These views show one set of named points, seen from different sides, and a view may be mirrored.
A view may leave some points out. In some views, one point has been moved. Which views, in the order they come, and which point in each? Write no view if no view has one.

Scene 1 (6 views)
A:
  bulil [-11  -1   7  10 -12]
  Tibu [-10 -14   4   4 -19]
  pofu [ -6 -15   4   5 -14]
  sasof [-10 -13   9   4  -5]
  Puv [ 14  -8   1  14 -18]
  girev [ -3 -12  21   7  33]
  mefaz [  7 -12   3   9 -13]
  bada [-1 -6 10 11 -1]
B:
  Tun [ 30 -14  -6  20  11]
  Dib [ 28  -7 -16  14  11]
  vil [-16 -16 -29   0 -10]
  mefaz [ 27 -12   1  23  10]
  bada [16 -7 -7 16  8]
  sorip [-13 -18 -22   4 -10]
  Kipat [22 -1 -9 17 12]
  Puv [27 -6  9 27 15]
  Tibu [ 37 -12 -13  17  13]
  bulil [ 26   1 -15  15  13]
  girev [-13 -17 -16   7  -8]
  toz [-13  -7  -9  11  -3]
C:
  sorip [-41 -18  -6 -33 -38]
  mefaz [-30   1  -4  17 -38]
  Tibu [-38   5  -8  17 -22]
  toz [-37  -8  -3 -25 -51]
  sasof [-40   0  -9   4 -26]
  Dib [-41   7  -8   6 -26]
  Kipat [-38   9  -6   6 -37]
  bulil [-42  14  -7   6 -32]
  bada [-36   3  -5   0 -39]
  pofu [-36   1  -8  13 -26]
  Puv [-27   6  -3  21 -45]
  girev [-38 -17  -5 -30 -42]
D:
  sorip [  3  -2  16 -12 -11]
  girev [ 7 -1 18 -9 -8]
  toz [ 6  6 25 -3  1]
  Puv [22 17  0  8 38]
  bada [ 7 11  4 -1 23]
  vil [ -5  -4  17 -15 -15]
  Dib [ 1 11 -9 -5 27]
  mefaz [19 13 -5  3 32]
  Tun [ 15  11 -10  -1  30]
E:
  bulil [ -5   6   7   9 -17]
  Tun [  6   9   4  -3 -25]
  toz [-29  32  -5 -11  -5]
  Dib [ -1   7  11   3 -17]
  Puv [  8   5  -1   5 -31]
  sorip [-28  34  10 -20   2]
  bada [ -8  16   0  -1 -17]
  vil [-33  33  15 -19   9]
  Kipat [ -5  10   2   5 -19]
  sasof [ -1  12  11  -4 -16]
  girev [-27  34   4 -20   0]
F:
  Dib [ 58 -12   7   3 -33]
  Tibu [ 48   5   7  -1 -29]
  toz [ 54 -20 -20  28 -53]
  sorip [ 66 -22 -25  16 -58]
  vil [ 72 -29 -25  15 -59]
  mefaz [ 39   8  -1  12 -33]
  sasof [ 53  -3  -1   3 -36]
  bada [ 47  -5  -3  16 -38]
  pofu [ 47   5   1   2 -32]
  girev [ 62 -20 -26  19 -58]
Views that do not fit: E, F
  E moved: Puv
  F moved: Dib

Scene 2 (7 views)
A:
  naz [-20  -9  15  12   8 -14  15 -22]
  puf [-26   0  18   3  13   1  12 -24]
  Doseb [-18  -6  15   5  15  14  21 -16]
  tifub [-13   2   7   1  17  -4  18 -13]
  Rokab [-17 -12  14  13   3   7  10 -20]
  ripiz [ -8 -14  10  11  10  15  24 -10]
  zega [-10  -4   9   3  18  18  25  -8]
  semu [-14   3   6   2  17 -12  18 -14]
  pidon [-1 -8  0  9  9 -2 17 -7]
B:
  Doseb [-14  16 -10 -26  20 -14 -12  10]
  semu [-18  -3 -13 -26  15 -19   8   2]
  naz [-12 -11 -12 -24   7  -8  -6   5]
  pidon [ -4  15 -12 -10   3 -13  -3   8]
  ripiz [ -7  22 -12 -16  11 -14  -9  10]
  Rokab [-10   4  -1 -16  12  -6 -14  11]
  puf [-19  -4  -5 -31  21 -11 -11   8]
C:
  pidon [ -6 -38  15 -32  22  39 -17   3]
  tifub [-14 -26  11 -31   8  39  -9 -16]
  zega [-23 -40  11 -27  15  53 -11  -8]
  puf [-17 -25   1 -49   8  43 -15 -20]
  Rokab [-11 -30   1 -44  19  43 -26  -5]
  semu [-10 -23  13 -33   5  34  -7 -18]
D:
  Rokab [ -2  11   3  18   9 -11  -3   0]
  puf [ -8  14  12  13   0  -1 -17   5]
  ripiz [-4 12 -2  6  9 -8 11 12]
  Doseb [-10  18   5   8   6  -2   0  12]
  zega [-14  16   2  -3   7  -4   6  16]
  naz [  5   0   7  14  -4  -5 -14   5]
E:
  semu [-49  20   9 -13  38  16 -61  36]
  puf [-34  26  -2  -4  40  14 -49  38]
  Rokab [-33  24   0  -1  20  20 -44  31]
  pidon [-45  12   9 -10  12  19 -48  22]
  ripiz [-37  10   9  -5  18  12 -44  19]
  tifub [-45  18  10 -10  35  13 -59  32]
  Doseb [-33  16   5  -3  32   7 -46  25]
  naz [-46  23  -6 -14  30  24 -49  39]
F:
  Rokab [-13 -13 -32  -4 -14  29  -3 -10]
  tifub [ -9 -24 -13 -11 -29  31  -8 -19]
  semu [-12 -25 -11 -14 -29  26  -8 -24]
  pidon [ -8 -32 -28  -3 -16  34   7 -12]
  zega [ -1 -27 -20  -2 -29  43  -9  -4]
  puf [-16 -10 -22  -6 -26  23 -17 -15]
  ripiz [ -4 -28 -29   1 -20  38   0  -4]
G:
  naz [-42   3 -23  31   0  27  24   8]
  zega [-36 -14   4  32  -1  15   7  17]
  Doseb [-39  -6  -5  36  -1  16   5  13]
  Rokab [-46  -2 -10  44   2  32  13  11]
  ripiz [-45  -9   1  32   4  25   7  21]
  puf [-36   0 -19  41  -6  18  14   2]
  tifub [-32 -11  -9  29  -4  18  24   9]
Views that do not fit: A
  A moved: pidon
